One vector is turned by the same rotation once a step. Each row is the vector after some number of steps, and that number follows the row.
The counts run from 0 to 632.
-8.4; 7.9; 13.1; -14.5; 0.1; -0.6; 30.7; 0.3; 7.0; -9.7; -3.9; -22.7; 8.0; 9.1; -9.8; -4.1; -8.9; 8.0; -33.8; 40.9; -6.2; 21.9; -9.9; -4.8; 11.2; -9.2; -5.3; 16.9; -28.6; -2.6; -4.7; 14.7; -5.2; 34.8; 4.2; -42.0 -> 482
0.5; 15.9; -7.8; -30.1; 1.4; 21.8; 24.4; 21.9; -6.7; -1.5; 1.4; 19.6; 17.7; 1.6; 26.8; -4.1; -5.3; 46.0; -13.3; 7.4; 16.7; 12.7; 9.5; 17.0; 0.8; -1.6; 5.2; 9.7; -7.1; -4.9; -16.1; 40.6; -15.8; 16.3; 3.8; 7.6 -> 172
-9.7; -14.8; 19.6; -13.0; 3.8; 12.2; 7.9; -9.4; 4.6; 23.4; 13.2; 5.9; -24.6; -10.9; 15.3; 18.1; -35.1; -7.5; -31.8; 10.8; 8.0; -12.9; 5.9; 3.1; 44.4; -13.5; -17.8; 0.9; -4.1; -3.0; -18.0; 10.8; 23.0; 9.2; 3.8; -37.1 -> 150
1.9; 17.2; 0.6; -21.0; 14.0; 26.8; 39.5; 31.8; -1.1; -1.4; 0.4; -2.6; 0.5; 18.1; 19.3; -8.1; 7.3; 18.3; -0.8; 24.4; 2.8; 15.7; 24.4; -22.1; -6.1; -21.2; -0.2; 20.9; -13.1; 20.0; -12.7; 32.3; 2.2; 17.5; 10.5; 2.2 -> 178
7.0; -16.0; 21.2; -0.2; -4.4; 3.7; 19.6; 17.7; 14.0; -15.7; 16.2; 16.3; 4.1; -23.1; 0.0; 9.8; -30.4; -14.8; -27.2; 6.5; -26.5; -15.2; 10.4; 26.9; 23.5; 3.5; -18.7; 2.2; -1.2; -16.9; -36.9; 18.7; -7.8; 17.5; -4.6; -24.9 -> 303
-9.3; 8.5; -34.4; 2.6; 20.2; -18.0; 3.1; 26.1; 9.8; -35.9; 10.5; 22.0; 4.3; -4.0; -1.2; -8.8; -15.3; -1.7; -7.2; 9.9; -3.7; 5.2; 39.3; -16.5; 27.6; 7.8; -16.0; -7.8; 12.9; -12.0; -23.0; 11.8; -1.3; 36.8; -21.3; 2.5 -> 570
-11.5; 5.8; 14.7; -12.2; -6.6; -6.3; 18.5; 19.6; 17.8; 17.4; 17.3; -8.9; 15.9; -12.8; 26.6; -5.1; -30.4; -7.5; -23.2; 4.7; -19.6; 9.7; -6.5; -2.2; 29.9; 3.5; -34.3; -5.0; -4.4; 0.9; -42.2; -3.1; -1.9; 28.7; 1.7; -22.6 -> 159
5.8; 24.0; 0.5; -43.4; 18.6; -7.9; 10.4; 16.7; -2.6; -7.4; -18.6; -3.4; -21.7; 28.4; -3.4; 8.9; 25.2; 20.0; -5.6; 26.3; 23.4; -0.5; 36.8; -15.8; -6.4; 13.0; 11.5; 7.8; -16.9; -18.6; -1.4; 13.9; 18.6; 26.6; -1.6; -11.2 -> 383
-6.0; 0.0; 13.3; -37.5; -4.0; -19.9; -1.6; -9.8; -6.7; 19.7; 14.4; 11.5; -15.3; 10.0; 3.5; 41.3; 5.4; 18.7; -2.8; 10.8; 10.6; -10.3; 35.8; 7.5; 14.7; -3.3; -19.3; 2.1; 3.9; -40.6; 10.5; 3.3; 14.1; 9.3; 3.7; -29.7 -> 546
-8.0; 5.6; -4.0; -17.3; 19.1; 6.5; 27.3; 5.1; -25.5; 11.2; 0.9; 12.5; 2.1; 21.2; 19.2; 10.0; 16.0; 34.8; 11.5; 18.5; 29.8; 14.8; 28.3; -12.7; 1.8; -10.7; -5.4; 3.5; 8.2; -14.3; 16.6; 45.3; -13.7; 18.3; 12.2; 5.0 -> 526
2.1; 13.8; 15.2; -32.8; 5.8; 1.4; 19.1; 36.0; 20.9; 24.3; 8.9; 13.4; 3.1; 5.2; 42.5; 23.7; -8.8; 14.1; 5.8; -7.5; 3.3; -10.9; 33.7; 12.7; 7.9; 1.6; 1.5; 14.0; 3.0; 6.3; -26.1; 24.0; -0.3; 5.5; 20.0; 3.9 -> 506
6.7; -22.8; 11.7; -6.7; -10.9; 12.5; 10.6; 13.7; 10.4; -1.2; 30.9; 22.6; -2.8; -21.5; 14.0; 13.4; -37.3; 1.6; -31.6; 8.2; -13.5; -4.2; 15.6; 30.2; 28.9; -6.5; -14.7; -6.0; 0.6; -24.4; -31.4; 28.2; -1.1; 1.7; 1.4; -9.7 -> 304
19.8; 5.1; 4.1; -32.0; -0.3; -11.1; 4.8; 14.9; -12.6; 19.2; 11.3; 22.0; 11.8; 2.6; 24.5; 25.1; 7.7; 13.1; 21.3; -11.9; 2.0; -2.5; 34.0; 0.0; 7.6; -10.8; -46.0; -10.1; 13.6; -27.1; -15.5; 10.6; 16.1; 15.7; -4.4; 16.7 -> 557
10.7; 6.5; 42.6; -31.4; 4.9; 19.5; 36.1; 14.7; 3.6; 14.1; -5.9; 10.8; -1.0; -4.1; 19.4; 28.6; 12.7; 9.0; -8.0; 3.9; 2.1; -16.9; 20.5; 13.9; -6.7; -8.2; -6.1; 29.3; -21.9; -7.3; -19.4; 26.5; 7.1; 2.9; 13.9; -24.3 -> 496
-31.0; 11.1; -20.0; 2.6; 24.7; -0.8; 19.2; 24.2; 2.9; -16.7; 14.8; 16.5; -5.7; 0.2; 8.7; -17.3; 1.0; 15.4; 6.0; 19.3; -2.8; 6.5; 47.0; -35.5; 19.7; 2.7; -8.1; 6.8; 12.5; -2.7; -15.7; 11.9; -11.7; 28.8; -11.6; -20.0 -> 375
-0.3; 0.8; 3.9; -16.3; 21.8; 0.2; 31.1; 9.6; -18.5; -6.5; -7.4; -3.0; 15.4; 31.6; 12.5; 8.2; 25.3; 18.1; 15.4; 23.7; 17.4; 14.4; 23.3; -18.6; -4.1; -12.4; -9.4; 16.5; 2.4; -2.7; 5.9; 42.3; -8.1; 29.7; 9.1; -4.3 -> 527
28.8; -16.0; -25.0; -21.4; 15.1; 3.5; -10.8; 6.5; -24.7; -13.3; 2.9; 12.5; 4.6; 11.6; 6.4; 8.3; -17.9; 13.4; -20.3; 14.4; 30.3; 15.0; 5.0; 18.7; 25.1; -4.8; -21.1; -19.1; 8.7; -21.4; -7.4; 34.3; 9.1; 27.8; -10.8; 22.2 -> 269
12.4; 2.8; -9.1; 1.1; 24.7; -8.7; -2.0; 0.9; -26.1; 8.7; -3.2; 27.3; 2.2; -9.0; 8.9; -1.2; -21.3; -12.1; -3.6; 1.3; 20.2; -4.8; 19.7; 6.9; 41.9; 12.6; -37.8; -41.3; 13.9; -17.0; -13.8; 19.4; 2.9; 25.1; -9.6; -3.1 -> 263
-16.2; -6.2; -7.1; -28.8; 4.5; -1.5; 4.3; 8.8; 3.4; 4.7; 25.8; 5.4; -24.7; 10.3; 4.6; 35.6; 12.9; 37.8; -12.0; 21.9; 15.2; 4.2; 26.2; -17.4; 3.2; -21.6; 4.3; 13.1; 10.9; -34.0; 11.4; 20.6; 7.4; 19.1; 15.0; 6.4 -> 536
-1.4; 19.3; 7.1; -25.0; 22.5; -19.5; 15.9; 19.7; 9.4; -20.8; -12.6; -12.1; -7.0; 15.7; -16.3; 4.2; 27.7; -0.9; -11.5; 28.0; 3.3; -2.5; 34.2; -22.3; -7.4; 21.7; 6.8; 6.4; -11.8; -20.3; -5.5; 6.7; 0.4; 39.2; -4.3; -22.1 -> 384
-9.0; 17.9; 13.7; 4.3; 23.9; 18.0; 45.6; 12.9; -6.3; 3.9; -8.5; -10.0; 8.4; 0.9; 0.3; -23.7; -0.6; -1.8; -14.2; 29.6; 3.1; 15.4; 5.9; -24.3; 8.6; -2.0; -12.7; -4.4; -13.6; 7.5; -17.3; 31.3; -19.1; 39.1; 16.5; -28.4 -> 328
-4.3; 7.4; -22.5; -35.9; 6.5; 6.6; 5.6; 27.8; -8.5; -2.6; 13.2; 14.2; 0.9; 17.6; 25.3; -2.1; 4.8; 42.4; 2.5; 10.5; 9.2; 17.5; 37.1; -12.2; 5.9; -8.0; -4.6; 4.3; 9.6; -12.7; -10.9; 24.8; 7.0; 11.8; -5.6; 18.3 -> 372
29.4; 7.0; 26.2; -14.0; 12.0; -10.4; 21.6; 9.7; 14.4; -1.5; -3.4; -12.4; -15.0; 9.9; -11.9; 10.3; -18.4; -42.4; -17.5; 19.5; -15.8; -8.6; 21.3; 1.8; 22.9; -0.2; -18.1; 3.3; -16.1; -4.3; -23.8; 6.7; 23.0; 14.6; 7.7; -32.9 -> 446
-10.5; 0.3; -17.9; -1.6; 22.7; -22.3; -4.9; 3.9; -2.4; -8.2; 7.3; 17.6; 1.7; -2.3; 13.5; 14.8; -20.6; -21.0; 0.4; -0.5; 2.9; -5.1; 21.1; -14.3; 44.6; 6.6; -45.0; -4.6; 17.3; -2.2; -11.5; -5.0; 7.4; 37.8; -19.5; -15.9 -> 411
-1.3; -5.0; 2.6; 2.3; 14.4; -17.6; 2.1; 3.1; 6.2; -6.7; 10.0; 24.6; -27.8; -7.2; -11.2; 22.5; -13.6; -24.4; 2.5; 10.6; -9.6; -16.8; 53.5; -0.8; 25.2; -0.1; -18.1; -2.7; 7.1; -24.8; -9.5; 7.1; 12.8; 6.0; -5.1; -30.2 -> 247
-33.6; 7.9; 22.0; -10.9; 9.7; -3.8; 23.7; 19.3; 22.4; -0.1; 15.6; -10.9; -14.8; -4.8; -7.9; -1.3; 3.9; 6.1; -20.9; 29.4; -14.1; -6.9; 33.9; -19.0; 4.3; 10.7; 9.8; -3.1; -0.5; -25.6; -18.1; 4.4; -15.0; 30.3; 21.3; -33.6 -> 190
-5.7; -18.7; 29.8; -4.2; 5.3; 7.8; 23.4; -5.4; 10.3; 9.1; 9.3; -4.7; -16.0; -5.2; 7.7; 13.8; -29.0; -24.3; -25.3; 14.4; -13.6; -12.3; 4.0; -1.2; 36.1; -11.4; -25.5; 10.5; -6.6; 5.7; -20.4; 8.6; 16.7; 20.4; 8.3; -39.9 -> 149
-17.4; 15.4; -8.1; -32.7; 3.5; -9.1; 21.2; 20.4; 16.2; -6.1; -1.4; -5.1; 22.0; 17.1; 24.1; 16.9; 4.5; 40.5; -16.9; 13.7; 15.0; 19.9; 7.0; -5.2; -0.7; -2.5; 3.7; 27.4; -10.1; 9.1; -9.9; 24.1; -13.5; 39.0; 7.5; -1.1 -> 24
25.1; 6.5; 3.8; -1.8; 19.1; -23.8; 7.4; 18.1; -4.2; 1.3; -10.5; -3.2; 20.8; 6.1; 10.2; 5.2; -2.2; -34.9; 3.0; 3.5; -3.6; 5.5; 16.4; -5.3; 22.3; 10.1; -44.0; -17.2; 11.3; -6.6; -27.2; 7.5; 3.8; 36.8; -3.3; 5.1 -> 261
-8.8; -4.2; 26.2; -26.4; 0.1; -28.5; 1.6; 5.8; 9.1; -5.9; 9.8; -3.2; 9.1; 1.5; -5.6; 15.5; 8.2; -3.1; -10.2; 3.3; -15.5; -15.2; 18.3; -15.6; 15.5; 13.5; -30.4; 9.7; -0.5; -32.3; -20.6; -14.8; 14.0; 39.5; -14.8; -30.1 -> 549
23.4; -6.0; 16.0; 3.7; 16.3; -1.8; 28.3; 9.7; -2.6; -2.5; -14.5; -2.6; 31.6; 4.3; 17.2; 9.9; -18.1; -29.5; -4.5; 7.8; 2.2; 4.9; 0.5; 20.4; 20.6; 0.7; -34.3; 0.0; 1.3; 14.0; -30.3; 36.4; -14.2; 29.0; 12.8; -2.7 -> 461
0.0; 9.7; -20.5; -8.4; 16.9; -13.6; 2.4; -6.0; -5.6; -23.4; 2.2; 15.0; -20.9; -5.7; -26.7; 3.2; -4.4; 1.3; -19.9; 37.8; 9.1; 9.3; 30.1; 0.7; 18.8; 5.1; 0.8; -29.7; -6.9; -40.7; 6.5; 21.4; -4.6; 25.4; -6.7; -24.8 -> 581
9.7; 22.9; 1.7; -22.2; 15.4; 20.8; 27.7; 15.8; -13.3; 30.6; 1.8; -8.5; -0.1; 11.1; 23.4; -15.1; 1.6; 20.9; -12.1; 28.2; 24.2; 30.0; 11.2; -7.8; 5.2; -14.1; -2.0; -16.0; -8.3; 3.2; -5.4; 36.6; -3.5; 20.2; 21.7; 10.5 -> 326
-17.9; -27.3; 32.6; -16.1; -8.6; 11.9; 13.2; 0.2; 7.0; 10.1; 27.0; 18.3; -7.5; -8.4; 10.1; 10.3; -18.2; 20.4; -19.5; 11.1; -11.0; -13.0; 26.3; 20.6; 21.4; -2.7; -1.7; 10.8; 3.5; -24.7; -24.7; 24.7; 1.7; 0.9; -1.4; -38.5 -> 499
28.6; 32.3; -28.3; -18.6; 9.3; -16.5; 24.6; 17.7; -9.8; -13.2; -4.8; 14.6; 18.4; -0.2; 6.7; 19.5; 2.9; 4.1; -6.0; 9.5; 9.0; 24.6; 17.7; 6.4; 0.8; -25.1; -30.8; -7.5; -8.7; -15.3; 2.9; 20.5; -8.8; 25.8; 3.9; 24.1 -> 424
